In the data rows, 500 means zero.
Some points, one per row:
[627. 426. 391. 563. 388. 204. 428. 529. 364. 600. 633. 552. 650. 368. 385. 341. 210.]
[559. 325. 370. 576. 275. 345. 530. 356. 262. 629. 590. 594. 626. 264. 353. 368. 349.]
[537. 591. 525. 505. 551. 589. 541. 598. 539. 172. 551. 443. 515. 535. 527. 580. 586.]
[645. 526. 343. 375. 497. 447. 178. 610. 491. 529. 650. 309. 626. 493. 362. 507. 414.]
[396. 604. 679. 629. 612. 534. 608. 460. 595. 476. 387. 576. 361. 632. 643. 553. 570.]
[510. 446. 406. 604. 343. 431. 522. 434. 375. 552. 579. 597. 582. 331. 410. 313. 427.]
[646. 437. 376. 532. 395. 222. 379. 545. 384. 601. 663. 512. 671. 370. 353. 352. 198.]
[677. 496. 362. 323. 523. 515. 289. 618. 492. 448. 671. 209. 645. 515. 392. 587. 490.]
[231. 591. 707. 571. 593. 624. 657. 444. 602. 511. 193. 651. 195. 613. 666. 584. 636.]
[516. 603. 539. 491. 553. 619. 558. 566. 548. 145. 520. 452. 493. 563. 548. 602. 615.]
[695. 487. 364. 329. 512. 494. 304. 630. 493. 452. 689. 209. 670. 493. 384. 574. 474.]
[578. 333. 356. 568. 274. 337. 508. 376. 263. 632. 604. 591. 641. 256. 343. 362. 332.]
[453. 434. 672. 492. 594. 603. 734. 421. 569. 489. 396. 585. 418. 587. 667. 588. 641.]
[622. 535. 395. 448. 496. 416. 298. 612. 519. 548. 632. 415. 611. 497. 420. 387. 388.]
[703. 314. 389. 219. 540. 462. 369. 608. 543. 528. 515. 390. 581. 471. 444. 569. 456.]
[392. 560. 674. 640. 562. 502. 659. 439. 549. 521. 365. 660. 380. 569. 635. 488. 527.]
[451. 487. 621. 430. 640. 696. 603. 439. 617. 452. 433. 447. 428. 644. 644. 667. 720.]
[583. 333. 371. 559. 281. 321. 499. 397. 273. 620. 614. 581. 652. 266. 354. 363. 323.]
[267. 620. 688. 617. 614. 607. 617. 468. 616. 501. 257. 611. 251. 626. 664. 572. 627.]
[608. 409. 229. 520. 211. 377. 439. 426. 236. 546. 665. 487. 675. 218. 223. 408. 360.]
[676. 433. 290. 507. 342. 277. 341. 519. 356. 579. 712. 472. 709. 340. 285. 349. 246.]
[516. 604. 542. 490. 571. 632. 541. 572. 561. 149. 522. 455. 486. 561. 555. 604. 629.]
[311. 525. 549. 607. 481. 508. 573. 446. 486. 580. 358. 640. 373. 494. 518. 474. 520.]
[522. 463. 606. 422. 648. 630. 566. 475. 612. 468. 474. 425. 473. 644. 626. 657. 655.]
Then 10 other points, each followed by its number:
[421. 487. 677. 487. 657. 659. 652. 424. 613. 468. 387. 495. 386. 657. 682. 648. 689.] 0
[534. 432. 588. 417. 633. 602. 552. 491. 595. 488. 492. 430. 507. 623. 606. 637. 624.] 1
[513. 556. 525. 450. 536. 721. 527. 608. 569. 184. 476. 343. 460. 513. 589. 614. 624.] 2
[611. 541. 445. 358. 589. 577. 346. 644. 600. 439. 601. 276. 567. 582. 482. 557. 555.] 3
[579. 332. 342. 553. 270. 345. 484. 376. 265. 640. 615. 570. 662. 260. 333. 373. 332.] 4
[502. 438. 643. 555. 584. 519. 633. 488. 574. 539. 471. 594. 485. 558. 663. 444. 545.] 5
[680. 473. 314. 418. 430. 351. 237. 595. 436. 565. 688. 381. 680. 429. 333. 436. 311.] 6
[385. 547. 620. 600. 568. 545. 567. 461. 593. 507. 411. 643. 407. 586. 624. 461. 563.] 7
[629. 445. 177. 451. 299. 414. 343. 484. 312. 529. 692. 403. 688. 305. 200. 449. 382.] 8
[616. 445. 414. 362. 515. 510. 383. 553. 534. 548. 604. 391. 618. 504. 466. 455. 482.] 9
Which three of these numbered points are nearest to each point below, looking only along the 2 directions in which the first points spread most? Their numbers follow each, nearest first.
[564. 388. 293. 562. 194. 364. 476. 404. 209. 548. 648. 547. 646. 188. 279. 378. 345.] > 4 8 6
[395. 575. 655. 519. 635. 691. 632. 441. 618. 380. 388. 467. 357. 642. 649. 669. 729.] > 0 1 7
[430. 439. 690. 521. 588. 596. 765. 410. 560. 488. 385. 605. 406. 575. 671. 571. 629.] > 7 0 5
[525. 613. 538. 472. 590. 634. 526. 599. 570. 166. 535. 417. 493. 572. 540. 619. 627.] > 2 1 3
[563. 606. 514. 483. 561. 583. 490. 609. 549. 188. 568. 422. 524. 552. 518. 600. 590.] > 2 1 3
[228. 559. 608. 632. 519. 565. 623. 414. 532. 547. 291. 656. 300. 545. 593. 526. 590.] > 7 5 0
[449. 644. 575. 545. 551. 576. 547. 589. 557. 320. 449. 541. 426. 546. 561. 554. 575.] > 1 5 7
[434. 651. 590. 556. 550. 587. 570. 579. 557. 312. 420. 566. 408. 551. 566. 560. 584.] > 1 5 7
[533. 603. 535. 478. 568. 622. 537. 582. 554. 147. 526. 433. 501. 557. 536. 608. 619.] > 2 1 3
[521. 633. 522. 619. 498. 510. 531. 455. 496. 383. 532. 540. 515. 512. 508. 464. 512.] > 5 7 1
[630. 535. 430. 337. 571. 566. 334. 652. 583. 441. 625. 261. 590. 579. 466. 554. 536.] > 3 9 2
[607. 415. 418. 587. 387. 192. 453. 515. 372. 600. 617. 578. 635. 368. 391. 339. 211.] > 4 8 6
[679. 304. 345. 343. 452. 440. 376. 524. 431. 574. 673. 365. 693. 441. 379. 511. 426.] > 6 9 8
[635. 441. 172. 462. 281. 401. 358. 469. 294. 528. 693. 421. 692. 295. 197. 435. 375.] > 8 6 4
[661. 475. 403. 485. 442. 281. 376. 607. 423. 590. 638. 489. 649. 407. 397. 391. 252.] > 8 6 4
[624. 460. 443. 418. 517. 504. 439. 610. 516. 471. 631. 392. 612. 488. 480. 477. 498.] > 9 3 6
[614. 347. 309. 524. 261. 334. 447. 403. 272. 640. 644. 539. 681. 257. 306. 385. 328.] > 4 8 6
[555. 482. 441. 609. 388. 347. 480. 491. 438. 583. 591. 607. 595. 411. 449. 197. 348.] > 4 8 9
[626. 439. 450. 181. 565. 568. 386. 585. 564. 525. 571. 310. 580. 566. 471. 610. 531.] > 3 9 2
[517. 453. 589. 583. 537. 489. 642. 533. 518. 468. 521. 567. 521. 502. 598. 441. 520.] > 5 7 1
[662. 525. 332. 372. 484. 427. 164. 614. 480. 537. 665. 315. 649. 480. 353. 495. 403.] > 6 9 8
[616. 409. 221. 517. 230. 368. 419. 445. 249. 549. 686. 479. 691. 224. 218. 400. 343.] > 8 4 6
